Each path below is one point turned by a fixed rotation once a step. After each direction that follows a path, write how fast that rotation turns it, in degrees per step (0 if it stays still).
Each turn is a multiple of 5 degrees from 10 to 175, or 0.
Each row of a path follows its step; steps can be skipped.
Path 1:
step 0: -6,16,-10,4,6,10,-3,5,-1,6,7,-6,-8,0,1,-12,-3,-4,-10,1,-5,-6,-4,-4,-3,12,-9,-11,7,16,-13,8,-4,9,10,19,-7,-6,-5,16,7,-5,2,2,-1,3,7,-7,-3,21,6,-1,-13,2,-13,-4,9,-5,0,-4,7,4,-7,2,-10,3,4,4,13,18,18,10,5,-10
step 1: 1,0,4,-3,7,4,8,7,11,-10,5,1,-11,2,4,-10,-4,-6,4,1,13,-5,-3,4,-2,6,5,4,5,11,4,14,-9,15,13,13,8,-1,-7,15,-8,-11,-9,13,14,2,0,-2,8,7,-20,-2,-8,1,-9,3,-3,5,-7,-11,1,7,5,6,-25,5,7,9,8,10,4,-16,-6,-11
step 2: -8,-7,-10,6,-2,-7,-7,-1,24,8,12,-8,-2,1,-2,8,6,12,4,8,14,5,3,8,5,-6,-6,6,1,-4,-15,4,-3,14,-6,3,5,-6,-17,-13,0,-4,-12,6,12,6,4,-1,20,0,-15,7,-3,1,-4,4,-3,1,5,-3,-2,8,1,-4,-19,-7,14,9,2,10,-12,-6,-13,3
step 6: 2,6,-13,-3,11,-3,3,20,2,16,1,-4,-10,-2,0,5,7,19,9,-12,-1,6,20,-4,-13,11,10,-10,5,-7,-6,20,6,3,-10,-8,-2,-2,4,-11,-7,-1,-1,12,8,0,-1,-5,5,2,-3,5,-12,-2,-10,1,-1,12,-8,-9,7,-6,-1,-2,-24,-2,-2,-2,5,5,5,-5,5,2
step 9: -18,-6,-7,-5,-6,8,-3,17,-3,-1,-1,-15,-9,0,-15,-5,-8,-4,-3,10,-7,-3,7,3,3,6,1,-1,8,10,-7,-8,2,8,-2,11,-6,-2,2,-4,-9,4,-1,0,-3,-4,8,9,-6,6,-3,0,-21,-13,-11,-17,-13,5,11,-8,-11,7,9,6,-5,4,11,6,25,1,6,3,-9,4
step 10: -12,-10,-9,-4,7,0,-7,20,-1,12,-2,-11,-9,1,-10,-3,-9,3,5,-10,5,-4,-4,-6,-5,-9,-9,0,-4,14,6,18,10,16,9,-7,1,3,-11,2,-8,1,-15,1,6,4,-5,8,-7,7,-2,-1,1,-12,-9,2,-2,14,20,-17,-14,-3,-7,10,-6,5,-2,8,2,5,8,-7,-7,-6
step 13: -8,-21,-11,8,-2,-9,-2,19,12,-5,-5,19,1,-8,11,0,-12,6,-10,14,15,-4,6,10,-1,8,15,-1,8,-1,0,13,4,6,12,6,-14,5,1,3,6,-4,-1,0,9,-6,14,0,-3,3,0,-7,-6,1,5,-6,-10,9,-4,0,-8,3,3,9,-12,2,1,-6,13,5,-12,6,-6,10
step 14: -13,-18,-6,-7,-6,-9,-5,21,19,14,2,0,-1,4,-3,-9,1,16,-7,9,-7,1,7,0,-5,6,-1,-2,10,-2,-17,11,7,10,-8,6,-11,-8,-12,13,4,1,-1,8,-5,-3,5,0,-12,0,-3,1,3,12,3,3,-1,6,5,-5,-13,4,-5,11,-2,-7,5,16,-7,2,-7,11,12,-8
step 15: -1,3,-2,-13,1,3,-12,18,13,-1,-13,-2,0,-8,-8,-6,9,-4,8,-14,-11,15,22,1,6,7,-14,-1,0,9,-6,21,-5,0,-12,9,-1,-12,-4,16,-4,-7,3,4,1,2,10,-6,0,1,11,4,-4,5,-7,-1,13,10,-1,1,-4,5,-9,13,-9,2,10,3,-2,1,10,-3,6,-6
step 17: 6,3,-12,0,3,-4,-5,2,12,8,0,-21,-10,-5,5,-3,-5,3,-5,-1,9,-11,-11,7,-3,15,-3,-6,19,2,-3,12,-3,14,19,1,6,3,4,9,6,-8,-8,5,-2,6,-2,-1,2,7,-23,7,-6,5,-1,-1,3,2,-6,5,2,12,10,1,-20,8,7,2,9,-15,-8,0,-12,8
Directions:
4,1,-7,2,0,-2,1,-1,0,2,1,2,0,4,3,-3,-1,-3,3,-1,1,-1,1,-2,-2,4,1,-5,-3,-1,4,0,2,2,1,1,2,-2,-1,-1,1,-1,1,1,0,-1,-1,0,0,0,-3,4,1,2,3,3,0,0,0,0,4,-2,0,-1,-1,1,0,-1,3,0,3,1,-2,-2
65
1,0,1,-1,2,1,-3,1,3,4,-2,2,-2,1,-3,-1,0,2,2,-1,-3,1,0,1,0,-3,-2,-3,1,-2,3,-2,-1,1,4,-2,-3,4,-5,0,1,2,-4,0,-2,0,-1,-3,2,-1,4,2,2,3,3,-2,1,0,-1,-4,1,0,-1,-1,-2,-5,-1,1,0,-2,1,4,0,0
95
-3,-2,-4,0,-2,-2,0,-1,-2,3,1,2,1,-3,3,2,-3,2,0,3,0,-2,-4,-2,2,-5,0,1,-5,1,2,3,-3,0,0,-2,0,1,-2,1,3,-1,0,-1,3,1,1,2,-2,1,4,2,-1,-1,0,0,2,1,0,2,3,2,0,-1,-1,-2,5,-3,-3,3,-1,2,-2,0
130
-2,4,2,-2,-1,0,1,0,1,-1,-4,-3,0,3,-1,-2,1,2,1,-1,2,-1,-2,0,1,-4,1,-1,-1,3,0,6,1,-1,5,0,4,1,1,3,1,1,-1,1,-3,-1,-2,2,-6,-2,-1,3,5,1,-2,1,3,1,1,3,1,0,1,3,0,0,-3,-2,2,-1,-2,1,-1,-2
155
0,-2,3,-1,2,0,0,4,2,4,-5,1,-1,0,2,2,-2,-1,2,4,-1,1,1,0,-2,-2,1,-4,-3,0,1,-2,-4,-2,0,0,-3,-2,1,-3,1,3,1,-1,0,-1,-5,3,-4,1,-1,2,0,-2,-3,-1,-1,2,3,0,-2,0,-1,-2,1,4,-1,0,1,0,0,-2,-1,1
20
-2,2,1,2,3,-3,0,1,0,0,4,2,-1,2,0,0,0,0,0,-3,1,1,-3,-1,3,-1,0,1,1,-5,4,-1,-2,-1,-1,-1,2,-2,-1,-4,1,-1,-3,-1,-3,1,2,6,-1,4,4,1,0,3,1,0,-2,-1,-2,-1,-4,-3,-1,5,0,0,-1,0,1,1,-3,-3,-3,1
45
0,-3,-2,0,-1,-1,0,-2,1,1,-2,1,0,-2,-4,-2,4,0,2,1,0,-1,0,-2,5,-2,-3,2,1,2,3,-1,-1,2,1,-2,4,-2,3,-1,2,2,1,1,-5,-1,-3,-3,2,-1,-3,1,-4,-3,2,1,0,0,4,-1,-2,1,0,3,2,1,2,0,-1,0,2,-1,-2,3
55
